In the rows, 128 means zero.
Each path below is one point turned by a fixed rotation once a step. After each direction that follows a path, write how fast that rotation turns it, in degrees per step (0 if it stays still).
Each turn is a multiple of 5 degrees from 10 to 175, or 0.
Each row of a path follows its step; steps can be skipped.
Path 1:
step 0: [124 124 138 128 124 117 133 142 121 116 147 121 130 130 117 115 115 140
 127 134 134 135 125 134 137 127 137 117]
step 1: [132 123 149 124 128 118 136 135 120 122 126 131 125 124 123 128 127 133
 138 150 129 134 126 124 129 114 142 113]
step 2: [137 136 133 133 125 122 131 142 118 125 118 125 123 133 130 132 129 112
 143 144 137 123 130 125 120 133 143 114]
step 3: [134 135 125 117 136 124 134 146 124 123 124 112 119 144 130 123 117 128
 136 131 135 122 142 126 119 142 132 125]
step 4: [137 133 141 102 138 134 140 140 138 125 129 123 118 133 134 133 125 137
 122 130 127 118 133 123 114 125 128 126]
step 5: [148 141 133 118 132 135 136 133 141 129 137 137 121 132 135 136 137 125
 125 129 142 116 112 131 121 127 134 130]
step 6: [136 138 111 121 138 132 133 125 132 124 140 133 124 146 138 134 132 134
 134 132 148 131 122 134 138 131 134 136]
step 7: [111 132 123 119 137 141 137 115 133 115 132 130 120 140 136 147 129 136
 128 137 130 135 135 129 135 123 135 133]
step 8: [116 136 141 136 129 139 130 114 141 114 126 132 113 127 133 137 131 117
 130 131 126 125 128 136 125 129 139 146]
step 9: [133 132 125 135 132 126 123 119 140 126 124 132 124 125 140 117 124 121
 136 130 129 133 137 131 127 134 133 162]
Speeds:
[121 129 129 124 127 129 124 125 125 124 129 123 124 131 128 130 123 127
 126 122 126 125 128 126 126 132 129 126] : 85
[124 127 130 130 129 133 134 133 130 126 130 124 126 129 126 128 129 132
 126 127 123 128 133 135 129 125 125 126] : 100
[131 130 124 124 126 131 123 130 130 130 134 126 128 125 125 131 130 133
 125 122 134 130 126 129 126 124 128 126] : 55
Path 2:
step 0: [122 121 137 127 138 136 125 137 136 132 139 129 127 121 132 126 123 133
 123 129 147 132 130 144 137 117 129 139]
step 1: [133 134 134 121 127 141 126 122 141 113 121 121 127 132 140 127 131 139
 139 125 121 139 136 132 136 138 131 129]
step 2: [138 132 133 129 114 132 114 139 138 126 128 131 119 134 124 116 130 116
 124 138 119 128 131 132 112 123 123 132]
step 3: [114 127 126 125 124 116 116 125 122 135 117 132 119 124 131 136 127 117
 134 131 122 145 130 111 130 127 126 125]
step 4: [131 128 111 125 128 112 123 128 123 136 122 119 131 134 119 135 135 126
 123 127 146 125 139 137 125 123 136 131]
step 5: [123 124 123 121 122 126 126 117 131 123 144 135 141 125 130 138 126 119
 142 123 130 119 124 140 140 136 126 125]
step 6: [135 135 124 137 142 140 128 125 125 126 131 128 134 136 116 120 128 127
 128 138 135 134 118 135 126 145 115 130]
step 7: [113 120 127 140 121 144 127 128 135 125 126 127 134 126 131 137 130 134
 121 122 120 135 122 126 112 126 119 116]
step 8: [136 131 132 120 139 121 132 126 137 147 117 128 127 125 128 119 126 129
 120 122 126 124 135 120 121 129 123 109]
step 9: [124 135 132 128 121 123 139 125 134 122 134 130 121 126 133 136 125 124
 131 135 147 117 123 114 123 120 143 119]
Speeds:
[135 130 126 132 130 127 128 131 129 129 128 125 124 131 125 130 128 128
 122 134 130 127 125 133 125 127 133 127] : 160
[127 131 130 124 127 128 122 129 123 128 126 128 125 124 127 131 131 127
 119 122 130 128 125 127 129 127 126 124] : 80
[120 125 124 125 130 127 131 130 128 126 130 126 122 128 126 128 129 132
 126 135 130 131 125 126 129 128 123 130] : 110
[124 134 123 127 123 120 131 130 125 134 127 126 128 127 132 126 127 124
 129 128 130 126 127 125 127 126 132 128] : 65
Path 3:
step 0: [124 127 132 129 126 113 144 121 135 119 113 127 118 134 135 127 143 120
 132 128 129 125 143 123 135 119 132 124]
step 1: [125 122 138 116 121 128 137 132 119 124 128 125 129 134 125 142 138 126
 116 129 125 122 117 131 147 121 137 119]
step 2: [123 134 129 131 132 116 132 121 125 125 119 114 126 116 117 139 131 130
 121 122 133 138 126 123 125 108 139 126]
step 3: [129 131 134 139 140 128 151 128 119 116 119 126 138 130 128 128 122 132
 121 127 141 119 123 131 138 123 125 128]
step 4: [127 125 138 127 130 129 127 140 131 119 130 137 136 119 114 140 125 132
 139 129 146 127 121 122 128 119 135 116]
step 5: [129 125 139 127 132 129 128 129 119 127 126 125 127 124 136 128 113 144
 134 104 140 130 134 118 132 121 127 134]
step 6: [124 143 141 131 135 134 134 144 138 122 130 121 126 131 123 138 119 125
 143 126 131 122 133 123 136 137 125 139]
step 7: [119 125 128 119 118 145 124 134 135 121 137 115 141 114 132 136 123 139
 130 122 126 126 129 121 127 127 116 126]
step 8: [127 134 124 124 134 135 128 119 136 118 137 117 127 132 125 126 105 127
 123 125 131 132 142 117 120 139 136 130]
step 9: [126 130 129 129 127 148 141 120 135 118 135 135 126 134 133 131 122 133
 143 134 113 120 132 130 117 125 122 126]
Speeds:
[128 122 127 123 125 129 122 125 125 127 128 133 129 127 124 134 126 130
 123 128 130 133 131 125 131 131 131 128] : 115
[127 130 130 124 125 126 126 132 129 132 127 121 127 129 129 134 133 127
 127 124 124 129 129 129 134 129 127 134] : 70
Path 4:
step 0: [129 126 115 131 119 135 119 133 119 132 140 137 120 133 133 130 128 144
 120 120 137 133 140 135 131 117 124 130]
step 1: [128 124 117 126 131 139 116 123 131 144 131 138 139 131 126 118 125 135
 127 112 125 136 127 116 129 126 123 131]
step 2: [135 118 124 135 118 119 118 128 133 134 122 128 125 127 137 129 128 139
 132 117 128 138 127 125 129 137 108 120]
step 3: [129 118 123 117 129 115 123 135 125 136 129 141 141 120 118 127 139 130
 124 126 128 128 132 129 127 144 116 123]
step 4: [141 124 111 133 129 126 127 128 131 130 121 133 137 124 126 129 122 136
 131 140 135 126 123 141 121 142 119 138]
step 5: [127 129 123 127 131 136 130 135 111 128 122 129 140 126 130 120 132 138
 126 129 146 126 132 142 141 131 121 128]
step 6: [127 137 117 124 125 132 133 126 135 132 130 121 142 134 124 116 138 145
 135 126 137 140 118 130 130 126 129 137]
step 7: [129 134 127 138 110 126 125 132 124 133 123 127 120 138 118 114 135 129
 132 125 141 137 124 126 138 133 119 127]
step 8: [126 137 126 122 119 128 118 128 125 133 143 142 124 137 122 134 146 135
 125 134 130 137 126 125 130 139 123 135]
step 9: [131 128 129 136 130 139 119 126 131 134 121 150 127 133 129 123 123 127
 135 141 134 135 130 117 124 139 117 137]
Speeds:
[128 131 129 126 128 129 131 127 127 129 128 124 128 132 126 127 134 128
 133 134 134 123 121 129 130 129 129 126] : 35
[129 129 127 131 127 133 128 126 128 135 131 126 122 133 125 130 133 129
 131 123 123 129 131 124 130 129 127 127] : 55
[129 131 129 128 128 124 127 126 124 129 126 126 127 126 124 133 131 123
 124 132 129 134 128 124 121 132 123 126] : 70
[135 126 127 132 127 133 128 131 134 127 122 126 124 126 126 127 122 129
 130 131 129 132 124 125 126 129 129 128] : 145
Path 5:
step 0: [136 117 118 129 128 128 119 140 133 131 124 128 128 123 133 124 149 127
 138 128 144 123 113 128 131 129 132 126]
step 1: [135 121 128 132 121 121 128 135 140 121 130 128 125 133 122 128 134 117
 133 142 132 127 117 115 117 120 140 116]
step 2: [127 130 131 124 118 136 134 125 136 137 127 116 118 130 128 122 113 113
 138 127 126 133 118 119 118 125 128 116]
step 3: [134 128 124 137 124 136 125 124 127 131 129 106 119 132 134 129 123 123
 131 105 137 133 132 122 134 125 128 125]
step 4: [131 110 124 137 136 127 141 127 129 123 133 119 123 138 124 136 138 126
 134 119 134 120 142 122 136 132 122 123]
step 5: [127 112 132 118 130 130 134 119 126 119 131 128 130 118 126 128 135 129
 150 136 127 131 134 121 139 131 122 115]
step 6: [125 120 140 123 123 118 116 132 122 121 132 132 130 125 129 123 119 121
 142 126 140 143 128 133 138 128 134 116]
step 7: [127 122 130 136 128 128 138 133 127 130 121 134 129 136 124 121 127 109
 128 123 137 146 133 145 126 127 140 123]
step 8: [114 127 130 139 125 139 140 118 130 120 114 123 131 121 134 124 135 125
 125 122 129 132 137 131 117 125 140 117]
step 9: [111 126 127 141 125 126 133 131 124 125 130 128 133 118 149 126 129 132
 131 120 135 122 125 121 124 144 124 119]
Speeds:
[126 129 128 133 128 134 130 126 127 122 124 126 122 131 130 127 128 130
 126 123 124 127 127 127 130 134 127 131] : 70
[132 131 128 129 127 129 122 124 128 121 127 125 130 125 129 129 131 132
 126 127 128 131 130 124 130 122 134 127] : 145
Path 6:
step 0: [143 125 130 126 130 139 122 131 131 128 112 136 129 135 137 126 141 129
 124 120 124 131 130 121 121 132 141 127]
step 1: [131 130 138 128 134 122 135 126 130 113 121 129 127 127 136 133 124 135
 127 124 126 130 124 116 112 142 136 120]
step 2: [126 139 120 121 145 127 125 117 126 125 123 126 134 111 119 130 120 138
 129 125 124 126 125 127 123 139 131 126]
step 3: [138 148 120 128 140 124 117 135 119 128 118 125 136 129 121 126 127 122
 124 132 134 128 134 129 133 128 135 133]
step 4: [140 131 134 129 128 125 127 132 127 106 123 134 136 133 120 127 121 122
 120 127 123 137 131 124 133 114 136 130]
step 5: [124 118 126 116 137 129 129 124 135 111 136 133 145 137 124 127 121 119
 131 126 120 127 130 124 127 132 126 125]
step 6: [123 126 118 106 135 128 117 128 138 125 125 136 132 126 141 129 122 125
 127 133 137 127 131 131 136 135 127 131]
step 7: [138 134 122 117 121 131 130 137 133 125 121 141 127 115 133 138 135 121
 122 131 133 123 143 124 125 127 129 131]
step 8: [142 134 127 136 124 127 128 130 138 109 131 127 125 123 129 136 127 126
 142 131 122 122 138 126 116 132 123 126]
step 9: [121 133 127 128 132 130 122 131 135 118 125 130 130 122 122 122 127 138
 141 145 110 125 129 133 133 138 125 127]
Speeds:
[128 131 136 130 130 127 124 128 125 130 126 124 132 122 127 128 130 129
 133 132 127 128 123 121 127 127 129 127] : 45
[121 131 127 127 128 131 123 127 127 131 127 131 128 125 125 130 125 127
 126 128 133 134 128 129 130 135 123 125] : 95
Path 7:
step 0: [128 134 129 125 128 135 129 119 141 133 130 118 128 134 122 124 137 149
 132 126 121 126 121 108 115 132 111 132]
step 1: [123 134 112 139 133 131 122 119 138 115 120 138 122 127 127 131 113 126
 140 131 131 129 133 112 118 124 116 121]
step 2: [142 127 129 135 125 134 125 130 140 124 128 127 112 117 133 140 126 127
 120 136 129 134 133 122 133 114 114 147]
step 3: [125 134 124 121 128 119 126 117 138 133 139 125 122 126 130 127 126 123
 105 149 124 129 127 124 124 113 127 116]
step 4: [131 123 142 127 137 127 115 124 123 128 129 119 130 127 125 139 122 117
 132 127 119 134 114 122 139 111 117 111]
step 5: [148 126 129 118 125 111 110 130 130 132 132 126 123 126 124 132 122 129
 128 111 124 112 132 127 119 119 129 123]
step 6: [132 127 125 131 106 133 123 115 127 131 134 121 126 124 141 127 128 137
 131 120 105 125 136 126 132 133 122 114]
step 7: [121 127 115 133 124 112 125 135 119 132 129 134 125 122 136 129 131 144
 145 132 119 125 122 108 132 118 127 129]
step 8: [119 132 137 146 128 127 111 127 134 115 124 130 134 117 135 125 130 150
 117 122 131 126 133 121 126 118 129 131]
step 9: [137 136 128 124 124 140 128 141 144 132 118 129 130 114 124 118 138 134
 121 134 127 133 125 110 124 124 122 114]
Speeds:
[126 130 126 127 129 124 131 125 123 128 132 127 127 134 129 128 135 132
 127 134 125 131 126 130 132 124 127 130] : 95
[131 127 129 131 124 128 129 128 131 130 123 127 123 132 127 126 127 132
 118 124 125 128 126 130 127 128 132 130] : 120
[124 135 126 127 128 127 126 126 130 128 131 132 126 132 129 127 124 128
 129 129 130 124 131 130 123 124 136 125] : 160
[132 126 126 130 135 129 131 130 129 127 135 121 125 130 126 131 122 123
 125 131 127 129 129 129 128 127 128 127] : 40
[126 124 133 127 132 124 126 126 131 133 132 128 124 125 125 131 130 133
 129 128 131 127 133 130 126 130 129 132] : 135
Path 8:
step 0: [140 133 127 132 129 140 117 140 130 130 122 118 135 129 127 133 113 115
 116 122 127 120 128 130 126 143 119 133]
step 1: [117 132 127 129 129 135 132 147 128 133 114 115 125 132 122 136 129 131
 135 128 135 109 120 127 126 140 135 125]
step 2: [122 125 117 131 121 122 136 135 126 124 127 112 129 123 131 125 148 127
 125 135 111 124 118 134 128 133 142 124]
step 3: [131 130 118 113 127 132 127 123 131 126 125 120 145 127 129 108 135 112
 128 121 117 132 126 133 136 136 127 135]
step 4: [129 140 133 133 131 134 119 144 130 137 132 126 146 129 128 118 118 119
 132 119 132 121 137 141 130 133 135 131]
step 5: [115 117 130 139 119 127 132 135 127 139 121 114 134 127 129 124 125 125
 129 133 148 118 127 137 123 128 140 124]
step 6: [130 115 109 136 121 118 142 125 129 135 126 114 141 115 138 128 125 129
 124 136 121 125 124 126 128 135 127 128]
step 7: [130 129 111 119 141 140 132 125 120 141 125 121 144 126 130 120 129 131
 141 123 119 131 135 120 131 134 122 131]
step 8: [133 126 135 137 133 150 121 135 113 128 132 124 141 128 133 122 132 133
 137 125 126 122 139 137 126 125 139 119]
step 9: [123 107 131 135 115 136 125 121 119 117 129 116 135 133 133 120 123 131
 123 124 141 122 121 136 126 139 131 124]
Speeds:
[126 133 124 129 127 134 122 130 126 126 126 132 129 129 131 131 124 125
 129 128 133 124 128 127 129 124 132 123] : 95
[123 128 134 126 132 129 128 134 123 130 131 125 127 127 126 129 133 130
 126 133 131 130 131 127 129 125 133 128] : 110
[130 129 125 124 129 131 130 128 127 119 129 127 127 130 130 126 132 134
 131 123 127 128 129 132 130 127 133 130] : 65
